Named moves, each a turn or a mirror, and the order they were made in; the first pair answered:
move K:
[  7  -5 -16   1  -6   0   3   2  20 -14  -3  -1 -13  -8   7  -8  -9 -13
  18   0  -3  -7]  ->  [  8   0 -16   2  -6  -2  -4   4  20 -17  -6  -5 -10   1   8  -6 -10 -11
   9  -1 -10 -10]
[  8  11   8  -2   1   2  -7  -3  -4   9  -5  13  -4   6  -3  -5   2 -13
 -22  -3  -4  -5]  ->  [  3   3  10  -5   3   5   6  -3  -4  13  -3  20 -10 -12  -3  -8   2 -13
  -5   0  11   1]
[  3  -5   0 -10   1   2   7 -29   8   7  -2   3   5 -23   3   2  -6  -7
   2   4   5 -28]  ->  [  4   2  -1  -8  -1  -1  -2 -29   9   4  -6  -2   9  -9   5   5  -7  -7
 -10   1  -6 -33]
move T:
[  3 -10  -3  10   1  21   9  -5  -2   4  13 -10  -3 -10 -21   0  -2  -4
  11   2  15  -1]  ->  [ 12   2   2  14 -10  -2 -10   5   8  -7   1 -12  -9   1 -12   0  -3 -23
  -2   2  -7 -19]
[ -6   1  -1  15   3  -5  25   3  -2  13  26  17   3  -8 -16 -19 -12   4
  10   5  -3   7]  ->  [  3  12   2  18  -3 -23  12  12   6   4  17  14   0   0 -10 -18 -13 -10
   0   3 -21  -8]
[  2  25  19  11  10 -25  -3  -3  -3   9   7   0   6   0  -6  15   0 -15
 -39  -8 -17   0]  ->  [ -9  10  14   6  21   4  19 -13 -15  20  21   5  12 -14 -14  14   0   7
 -25  -6   9  22]
[  0   1  -1  -9   9 -11   3   3  14   4   4   3 -12  -1   3   3   7  -8
  22  -1   1 -12]  ->  [ -1  -1  -1 -10   9  -6   5   3  11   5   6   4 -11  -6   0   3   7  -5
  22   0   5 -10]
move Z:
[ -5   4   0  -3  -4  -7   5   0   0  -5 -10   2  -9  -1 -10  -5  -1  -7
   0   0   9  -6]  ->  [ -5   1  -1  -5  -4  -4   7  -3  -2  -3  -8   3 -10  -2 -10  -5  -2  -3
   3   1  11  -2]
[-10 -11  -8  -4  13  15  17  -7  -4   9  17   0  -5 -21   4   2   3  20
  21   1  20  15]  ->  [-10  20   8  15  19 -18  10  -4  -9   8  16  -2   8 -14   5  16  -8  -4
 -26  -4   6  12]
[  1 -14  -3  -7  -9   3  12   2   2   0   2   2 -12 -19   4 -10   4   4
  28   3  13   1]  ->  [ -6   2   7   8   5  -4  19  -5 -12   7  12   4   4 -22  -1   2  -4  -1
  -2   0  21  17]
move P:
[ 17  18   2   2 -18 -19  -1  20  16  -6   3  -1   7  11  -7  -2  11  -5
  -8 -11 -27  -4]  ->  [ 10  -3 -13 -11 -13  21  11  10  11   2  12  -1  11   7 -14  -6  17  27
  19 -10  -8  10]
[  0 -16  -4   7  -1   6  15  -4   1  17  -4   7 -12 -38   2   8  -7 -15
  40   2  13  -8]  ->  [  9   0   0  13 -11 -19  -6   4  10   7 -18   2 -17 -24   9  12  -9 -33
  19   0 -11 -27]
[  0  -8  -5 -18  -2  -1  -6  -5   8  -7  -6  -1 -13   2  -6   0  -4   5
  10  11  -2   8]  ->  [ -1  -7   2 -13   2 -10   1  -3   4  -4   0   3 -12 -10  -5   1  -8  -3
   6  11   5  14]
move U:
[ 3 -9  1 -3  0 -3  3  1  6  2  3  2 -6 -8  6 -2 -4  0  7  3  8 -5]  ->  [  3  -7   4  -1   5  -3   7  -1   1   2   6   0  -4 -10   5   0  -5   1
   5   4  14  -1]
[  3  11  11   7   0 -24  11  -8   9   1 -12   7  -1 -33  12  11   5  -1
   5 -11  -7  13]  ->  [  5  13  12   8  -1 -27  11  -8   9   1 -15   6  -1 -30  13  13   5  -1
  -1 -12 -11  11]
[  1  14   9   3  18  -9   8 -18  -7  -1   9   2  16 -11  -3  -5  -8  14
 -19  -6  16  12]  ->  [  5  19   9   5  14 -14  -3 -16  -3  -6   3  -3  17   1  -1  -4  -8  10
 -30  -8   4   2]
Pairs:
(2 to 3 moves a pair)
[  9 -16  -7  11  20  -7   7  -1  10  -4  -9   5  -3 -24  10 -17  -2   7
  33  -4  15   5]  ->  [ 15 -14 -11   6  11  -7  -6   5  17 -11 -18   0  -8 -12  12 -19   1   7
  33  -5  -2  -9]	T then P
[  2  10  -1   7   7  11  -6 -10 -15   7   2   0  25  16 -14  11 -26  -9
 -42  -6  -7   3]  ->  [ -4 -16  -6  -5  10  31  17 -13 -15  15  10   8  16 -11 -17   0 -23   4
  -1   0  22  17]	P then K
[  0  -7  -8  -6   4   7  -3 -17 -12  -5  -9  -2  20  18  -3   9 -12  22
  -9  -4  -8   8]  ->  [ -3 -10   9   1   6 -19  14 -12 -13   0  -3  10   9 -19  -2   7 -18  -1
   3   3   8  17]	P then T then K
[-13   4  10   8  22   4  32 -13 -16  17  19   8  14 -31 -10  10  -6  -3
  -5  -3  34  21]  ->  [-12  24   2  11  21  10   6 -14 -18  12  13  -5  30  14 -12  20  -4   8
 -43 -11   6  10]	K then T
[ -8   2   2  10   1   4  20  -1  -3   3   5  20  -9 -20   4  -3   9 -18
   3   8   5  11]  ->  [-12   2  -1   6   3  15  20  -4  -7   6   5  17  -4 -16   3  -2  10  -9
   1   8   8  15]	T then K then T
[ 19 -10   2   1  -6 -12 -11  -1  -3 -11   5  17 -19  -2   7  -9 -15 -25
  -3  17   6  -5]  ->  [ 14   3   4   7   5  -7 -12  -6 -12  -7   9  13  -6   9   3   0 -17 -22
 -28  12   6   3]	T then Z then K
